[140 173 164 164 164  79 107  96 177] -> pozi
[147 104  82  99 144  97  81  89  56] -> dad
[118 153 115 142 123 158 132 132 103] -> Zis
[177 158 121  90 152 100 147 133 107] -> Bizot
[ 96  96 113 122 100 138 112 104  79] -> lun
[ 83 108  87 167 103 147  80  84  91] -> Vevin
[122 185 120 146 109 126 139 136 118] -> namuv
[134 121 127 113 101 172 125 132 103] -> reb
rev: [107  79 164 164 164 173 140]
pozi
order: [118 122 185 120 146 109 126 139 136]
namuv
which: [118 153 115 142 123 158 132 132 103]
Zis
dup pozi: 
[164]

[ 82 127 105 136 141 149 163  85 200  58 181  62  61 194  81] : Bipo
[187 133  70 107 166 188 132 200  93  66 194 118 140 106  73] : kad
[114  95 158 143 195 180  52 100 198 121 163 117 123  69  81] : Zoti
[139 194 105  89  86  59 184  71  80  52 102 193  55 157  87] : Fifi
[162 135 158  84 117 157  69 120  90 194 206  66  70 123  64] : Mifi
[162 135 158  84 117 157  69 120  90  98 206  66  70 123  64] : lakep
[127 195 164  61  55 119 113 130  97 123 137 198 160 100 193] : mise
[131 120 200 150 180 177 121  78 101 185 149 197 133  86 199] : Fasek
[116  69 107 171 114 104 124 152  50  67  80  92  78 178 131] : lorez
order: [157 158  64 117 206  90  69  84  98  70 162 135 120 123  66]
lakep
rev: [152 124 104 114 171 107  69 116]
lorez

[146 130 135  87  87 105 106 184] : galug
[116 174 109 120 152  87 103 150] : gari
[135 146 131 105 184  87  87 106] : nozod
[151 109 112 111 140 147 126  85] : Leb
[145  96 104 115 131 144 134 109] : vefi
[122 149 139 119 139 109 113 126] : sev
[113 180 138 124 172  47  74 161] : fili
[120 132  96 132 124 101 121 167] : gen
[140 106 123 103 126 112 109 116] : Fifuz
[128 120 154 123  99 154 139 109] : davu
[151 109 129 111 140 147 126  85] : tefu
order: [147 109 111 129 140  85 126 151]
tefu
order: [106  87 135 105 146  87 184 131]
nozod

[162 130 110 141 105 165 113 142 126 112 134 132 161 106 105  99 162 133
 136 149 129 159  97 151 127 140 172 140 149 121] = vano
[147 163 141 122  96 189 126 157 129 142 157 137 191 157 119 134 157 127
 201 161 160 168  95 131 140 123 131 112 111 130] = ket
[147 163 141 122  96 189 126 137 129 142 157 137 191 101 119 134 148 127
 201 161 160  89  95 131 140 123 131 112 111 130] = daku
[140 152 138 124 107 169 127 134 129 138 148 134 171 110 123 133 142 127
 178 150 150 155 106 129 136 124 129 117 116 130] = Mazip
[115 101 117 133 151  83 128 122 127 117 106 121  81 147 134 122 113 129
  72 104 103  99 151 127 119 133 128 141 142 126] = muf
[ 91 154 167 103 138 121 150 114 132 165 144 130 129 140 157 179 145 120
 176 123 154 113 149  94 140 104  61  96  80 140] = zopi
which: [ 91 154 167 103 138 121 150 114 132 165 144 130 129 140 157 179 145 120
 176 123 154 113 149  94 140 104  61  96  80 140]
zopi
which: [147 163 141 122  96 189 126 137 129 142 157 137 191 101 119 134 148 127
 201 161 160  89  95 131 140 123 131 112 111 130]
daku

[152 108  99 141 142 114 118 130 115 128  94 118 161 110 139 155 114  96
  86 144 106 120  98 144 116 107 155 113 106 108  97 138 107 116 176 106
 120 109 105 107 154 102  91 114 108] : ruz
[109 148 153 115 118 141 135 126 135 129 160 133 102 143 117 108 137 157
 118 115 148 155 149 114 142 149 109 143 150 142 155 117 146 140  87 145
 132 147 149 142 108 153 161 145 145] : Kud
[102  74  78  94 179 183  85  89 176  97 102  80 158  67  68 146  94 129
 167  95 111 177 172 102 115 103 156 161 144 109  88  74  79 104 102  78
 173 132  99  81 102  83 107  82  75] : kiz
[109 148 153 115 118 141 135 126 135 129 160 133 102 143 117 108 137 157
 158 115 111 177 149 114 142 149 109 143 150 142 155 117 146 140  87 140
 118 152 166 125 113 151 161 159 151] : Fop
[ 97  74 146 161 115  94  79 158  75 132  78 129  89 102  83  81 156  99
  95 102 102  80 167 109 111  78  69  82  88 102  85 183 176 172  94 173
 144 103  67 102 104 177 107 179  74] : vavi
which: [102  74  78  94 179 183  85  89 176  97 102  80 158  67  68 146  94 129
 167  95 111 177 172 102 115 103 156 161 144 109  88  74  79 104 102  78
 173 132  99  81 102  83 107  82  75]
kiz
rev: [102 102  95  99 156  81  83 102  89 129  78 132]
vavi
order: [146  81  82 102  74  78 111 107 177  99  97 132  85  74  94 102  95 129
  75 156 158  80 103 102 167 179 104 102  79  68 102  78  88 183 115  67
 176 172 109 144 173  94  83  89 161]
kiz
which: [109 148 153 115 118 141 135 126 135 129 160 133 102 143 117 108 137 157
 158 115 111 177 149 114 142 149 109 143 150 142 155 117 146 140  87 140
 118 152 166 125 113 151 161 159 151]
Fop

[136 140 144 128 132 128 148 128 128 156 149 128 136 132 128 132 128 161
 144 128 128 127 139 132 144 144 185 152 137 132 144 140 156 132 132 128
 160 144 132 128 136 149 128 149 132 136 132 128 128 132 144 173 136 128
 132 148 132 140 137 128 128 128 128 173] -> bepa
[128 128 132 140 128 161 144 132 144 149 128 137 149 128 132 185 127 136
 144 140 128 136 128 132 132 128 137 132 128 132 173 132 128 128 148 136
 128 144 173 139 144 148 144 152 128 128 156 148 156 128 132 144 128 132
 128 160 128 136 132 140 132 132 136 128] -> dufeb
[156 128 177 132 136 140 152 132 128 128 136 144 128 127 140 149 127 140
 139 128 137 140 128 132 132 128 132 132 133 132 136 128 132 132 140 132
 132 135 140 129 177 132 160 173 133 132 128 128 136 140 136 144 132 132
 127 152 132 205 140 169 132 136 148 132] -> Nugi
[128 156 128 177 132 137 128 144 152 209 128 136 145 128 172 133 137 153
 144 137 132 132 132 128 145 128 132 139 128 132 140 128 132 140 140 132
 128 140 160 132 144 132 128 144 128 128 145 141 152 128 132 173 128 132
 127 128 128 156 132 144 128 133 132 132] -> Raku
order: [128 136 132 132 140 132 136 128 160 128 132 128 144 132 128 156 148 156
 128 128 152 144 148 144 139 173 144 128 136 148 128 128 132 173 132 128
 132 137 128 132 132 128 136 128 140 144 136 127 185 132 128 149 137 128
 149 144 132 144 161 128 140 132 128 128]
dufeb
rev: [136 128 140 144 136 127 185]
dufeb
rev: [137 132 177 128 156]
Raku
which: [128 156 128 177 132 137 128 144 152 209 128 136 145 128 172 133 137 153
 144 137 132 132 132 128 145 128 132 139 128 132 140 128 132 140 140 132
 128 140 160 132 144 132 128 144 128 128 145 141 152 128 132 173 128 132
 127 128 128 156 132 144 128 133 132 132]
Raku

